One turn sends every row of this set to another row. A few are shown first. Where does it send the rows asked after them?
q_762: [ 0.34  0.96 -0.44 -0.09 -0.10  0.45  0.97 -1.24 -0.54  1.10 -0.21 -2.10
  0.95 -2.20 -1.31 -1.81 -1.35 -2.19  0.28  0.41  0.10  0.54  0.95 -0.98
 -0.07  0.43  0.62  1.76 -0.58]
q_327: [ 1.19  0.29  0.29  1.39  0.74  0.11  1.23 -0.03 -1.90 -0.74  0.34  0.00
  0.11 -2.93 -0.24 -0.13 -3.16 -0.88 -0.01  1.15  0.35  1.31  0.09  0.28
  0.76 -1.42 -0.47 -0.87 -0.08]
q_418: [ 0.12 -0.22  0.52  0.87  0.74 -0.05  1.18 -0.76 -1.25 -0.56 -0.93  0.34
 -0.05 -2.68 -0.61 -0.35 -3.36  0.11  0.01  1.45  0.33  1.34  0.63  1.20
 -0.13 -0.57  0.36 -1.04 -0.20]
q_857: [ 0.64 -0.17  0.77  1.12  0.92 -0.06  0.51 -0.13 -1.02  0.15  0.10  0.38
 -0.19 -1.62 -0.44  0.73 -4.22 -1.20  0.35  2.01  0.56  0.88  0.02  0.38
  0.85 -0.93  0.49 -0.91 -0.02]
q_9: [ 0.00  1.06  0.97  0.32  0.75 -0.08  0.47  0.48 -0.88  0.24  0.04  0.37
  1.89 -2.44 -0.53  0.31 -1.09 -0.63  2.47  2.21  0.73  0.09 -1.03 -0.22
  1.18  1.63  1.99 -0.97 -0.42]
q_413: [ 0.12 -0.68  0.87 -0.36  0.75 -0.59  0.56  0.60 -1.01 -0.30  0.12  0.73
  2.81 -3.63 -0.37 -0.92 -0.89 -0.54  1.50  1.33  1.08  0.60  0.19  0.45
  1.21  1.39  1.66 -0.80 -0.36]
q_670: [ 1.54 -0.53  0.63 -0.08  0.63  0.38 -0.11 -0.03 -0.80 -0.17  1.06 -0.40
  0.83 -4.06  0.78 -0.96 -0.16 -1.31  1.37 -1.13  0.09  0.14  0.50 -0.13
  0.70 -1.16  0.17  0.44  1.37]
q_588: [ 1.09 -0.30  0.88 -1.81 -0.47  0.30  0.84  0.89 -1.44  2.36 -1.03 -0.27
 -0.55 -1.40  0.71 -0.42 -1.07 -0.22  0.34 -1.60  0.13  0.69  0.64  1.94
  1.44  0.02  1.90 -1.27 -0.47]
q_786: [ 1.75 -1.17  0.62 -1.96 -0.48 -0.35  0.50  0.29 -0.32  3.48  0.20 -0.06
 -1.01 -1.80  0.01 -0.14 -0.92 -0.66  0.39 -0.53  0.27 -0.29  0.72  0.66
  1.04 -0.01  1.46 -0.98  0.11]
q_914: [-0.25  0.06  0.20  0.29  0.12  0.64  0.19 -0.02 -1.24  1.11 -0.15 -1.81
  1.17 -1.43 -0.98 -1.72 -2.65 -2.92  0.05 -0.86  1.04  0.34  0.67 -0.79
  1.41 -0.11  1.32  1.65 -1.16]
q_226: [ 0.85  0.11  0.17  1.62  0.75  0.01  1.21 -0.21 -1.69 -0.36  0.52  0.38
 -0.28 -3.10 -1.03 -0.16 -2.84 -0.71 -0.33  1.10  0.42  1.12  0.07 -0.47
  0.86 -1.29 -0.17 -0.75 -0.58]
q_244: [ 1.28  1.31  0.35 -1.39  1.19 -1.09  0.37  0.30 -1.13  3.13  0.39 -1.22
  0.21 -0.04 -0.11 -0.99  0.07 -0.84  0.54  0.54  1.76  1.64  0.26 -0.34
  0.34 -0.66  0.27 -0.02  0.46]
q_369: [ 0.16 -0.07  1.16 -1.25  0.80  0.44 -0.27 -0.77  0.39  0.06 -1.22  0.03
  1.04 -2.09  0.72 -0.08 -1.08 -0.52  1.73  0.48 -0.66  1.15  1.21  1.72
 -0.11  0.54  2.08  0.30  1.07]
q_82: [-0.02  1.44  1.43  0.65  0.91  1.41 -0.77  0.76 -1.06  0.23 -0.32 -0.22
  0.10 -1.07  0.67  0.95 -1.65 -1.57  2.17 -0.81 -0.05  0.40 -0.81  0.07
  1.95 -0.50  2.30  0.13  0.04]
q_791: [ 2.14  0.66  0.55 -1.46 -0.68  0.38  1.20  0.56 -1.66  2.20 -0.38 -1.08
 -0.84 -1.95  1.19 -0.30 -0.52 -0.25  1.07 -1.25 -0.11  0.13 -0.03  1.60
  0.74 -0.37  0.68 -1.39  0.45]
q_6: [ 0.00  0.07  0.75  1.38  0.94  0.14  0.60  0.04 -1.33 -0.03 -0.36  0.63
 -0.32 -1.61 -0.85  0.58 -4.04 -0.84  0.02  1.50  0.56  1.17 -0.02  0.28
  1.16 -0.80  0.99 -0.92 -0.79]
q_661: [ 0.68  0.00  0.29 -0.15  0.09  0.46  0.10 -0.03 -1.10  0.97  0.18 -2.34
  1.58 -1.30  0.03 -1.52 -3.06 -3.39  0.59 -0.30  1.00  0.21  0.71 -0.11
  1.04 -0.33  0.64  1.55 -0.01]
q_905: [ 0.39 -0.66  0.38  0.83  0.74 -0.35  1.05 -1.04 -0.71 -0.02 -0.35  0.48
 -0.28 -2.89 -1.01 -0.24 -3.25 -0.06 -0.02  1.95  0.38  0.90  0.66  0.55
 -0.31 -0.58  0.22 -0.90  0.02]
q_401: [-0.23  0.24  0.35  0.06 -0.09  0.48  0.13 -1.28 -0.29  1.68 -0.65 -2.48
  0.40 -1.24 -0.73 -1.39 -2.95 -2.16  1.36  0.39  0.97 -0.82  0.33 -0.16
 -0.48  0.37  1.03  1.22  0.25]
q_39: [ 2.68  0.50  0.48 -1.88 -0.51  0.06  0.86  0.76 -0.85  2.92  0.51 -0.54
 -0.60 -1.19  0.83  0.54 -0.78 -1.34  0.77  0.00 -0.42  0.42  0.25  0.70
  1.44 -0.23  1.01 -0.92  0.36]
q_659: [ 1.46  0.19  0.24 -1.03 -0.64  0.21  1.13  0.15 -1.10  3.08  0.05 -0.33
 -1.68 -2.35 -0.52 -0.40  0.10  0.05  0.43 -1.24  0.04 -0.32 -0.02 -0.06
  0.96 -0.10  1.24 -1.11 -0.55]
q_876: [ 0.25 -0.13  1.08  0.89  0.64 -0.17  0.28  0.86 -1.68  0.01  0.75  0.07
  1.80 -3.64 -0.22 -0.65 -1.15 -0.68  2.37  0.60  1.76 -0.86 -1.24 -0.37
  1.38  0.63  1.10 -1.15 -0.06]
q_836: [ 0.48  0.48  0.87 -1.48  1.28 -0.95  0.11  0.80 -1.69  2.63 -0.46 -1.18
  0.59  0.08  0.42 -1.59 -0.70 -0.56  0.35 -0.66  2.36  1.81  0.56  0.90
  0.65 -0.77  0.73 -0.34  0.24]
q_996: [ 0.47 -0.05  0.66 -1.37  1.30 -1.26 -0.06  0.42 -1.05  3.39  0.19 -0.80
  0.11 -0.22 -0.53 -1.50 -0.40 -0.64  0.10 -0.25  2.50  1.24  0.59 -0.24
  0.59 -0.67  0.82 -0.12  0.07]
q_57: [ 0.19  0.00  1.14  0.89  0.64 -0.08  0.34  0.95 -1.88 -0.21  0.57 -0.01
  1.90 -3.57  0.01 -0.67 -1.22 -0.63  2.41  0.48  1.73 -0.68 -1.27 -0.07
  1.42  0.62  1.13 -1.26 -0.08]
q_234: [-0.94  0.80  0.45  0.29 -0.04  0.97  0.37 -0.91 -1.03  1.04 -1.56 -2.44
  0.55 -1.05 -0.63 -1.64 -2.89 -1.69  1.13 -0.52  0.91 -0.15  0.27  0.42
 -0.07  0.50  1.50  1.06 -0.54]
q_288: [ 0.85  1.08  0.67 -1.12  1.06 -0.90  0.33  0.18 -1.59  2.78 -0.23 -1.74
 -0.06 -0.30  0.42 -1.49 -0.31 -0.23  1.06 -0.26  2.30  0.94 -0.09  0.51
 -0.24 -0.86  0.06 -0.53  0.91]
q_522: [ 1.34  0.87  0.41 -1.34 -0.43  0.47  1.05  0.97 -1.40  2.71 -0.32  0.00
 -0.96 -1.26 -0.15  0.20 -0.30 -0.59  0.07 -1.08 -0.42  0.97  0.19  0.37
  2.07  0.09  1.98 -0.91 -1.26]
q_259: [ 0.08  1.08  0.55 -0.71  1.14 -0.79  0.39  0.12 -1.58  3.04 -0.41 -1.25
 -0.52 -0.45 -0.63 -1.64  0.11  0.21  0.55 -0.70  2.39  1.01 -0.09 -0.25
  0.07 -0.64  0.68 -0.43 -0.13]
q_637: [ 0.57  0.66  1.21  0.54  0.88  0.83 -1.05  0.20 -0.01  1.26  0.82 -0.02
 -0.31 -1.42  0.02  1.20 -1.48 -1.99  2.20  0.15  0.07 -0.51 -0.76 -1.16
  1.60 -0.54  1.92  0.39  0.59]
q_885: [ 0.50  1.83  0.42 -1.12  1.25 -0.64  0.59  0.62 -1.80  2.57 -0.40 -1.13
  0.25  0.08 -0.21 -1.23  0.18 -0.41  0.24 -0.28  1.74  2.25  0.20  0.02
  0.74 -0.51  0.79 -0.16 -0.40]
q_109: [ 0.49  1.45 -0.23 -0.29 -0.13  0.75  1.15 -0.89 -1.19  0.31 -0.79 -2.57
  1.53 -1.87 -0.23 -1.86 -1.74 -2.22  0.57  0.09 -0.02  1.08  0.90  0.24
 -0.04  0.32  0.46  1.52 -0.22]
q_576: [ 0.16  1.10  1.01  0.23  0.72 -0.06  0.43  0.52 -0.92  0.14  0.02  0.24
  2.04 -2.37 -0.24  0.35 -1.20 -0.75  2.63  2.29  0.70  0.14 -1.02  0.04
  1.14  1.57  1.87 -1.01 -0.20]
q_536: [ 0.32 -0.15  0.57  0.42  0.69  0.79  0.11  0.17 -1.34 -0.41  0.27  0.06
  0.53 -4.09 -0.09 -1.25  0.24 -0.62  0.76 -2.14  0.11  0.63  0.44 -0.40
  1.25 -0.86  1.07  0.42 -0.11]
q_492: [-0.49 -0.48  0.87 -0.85  0.81  0.27 -0.36 -1.12  0.92  0.83 -0.86  0.76
  0.32 -2.48 -0.83 -0.13 -0.50 -0.24  1.15  0.45 -0.53  0.73  1.23  0.21
  0.10  0.81  2.60  0.54  0.14]
q_590: [ 0.34 -0.82  0.89 -0.43  0.75 -0.68  0.50  0.53 -0.86 -0.17  0.32  0.67
  2.85 -3.62 -0.28 -0.86 -0.93 -0.64  1.60  1.55  1.09  0.49  0.21  0.43
  1.13  1.35  1.52 -0.77 -0.13]

q_786 moves to q_39
q_369 moves to q_82
q_288 moves to q_836
Now find these:
q_6 moves to q_226
q_401 moves to q_661
q_57 moves to q_413

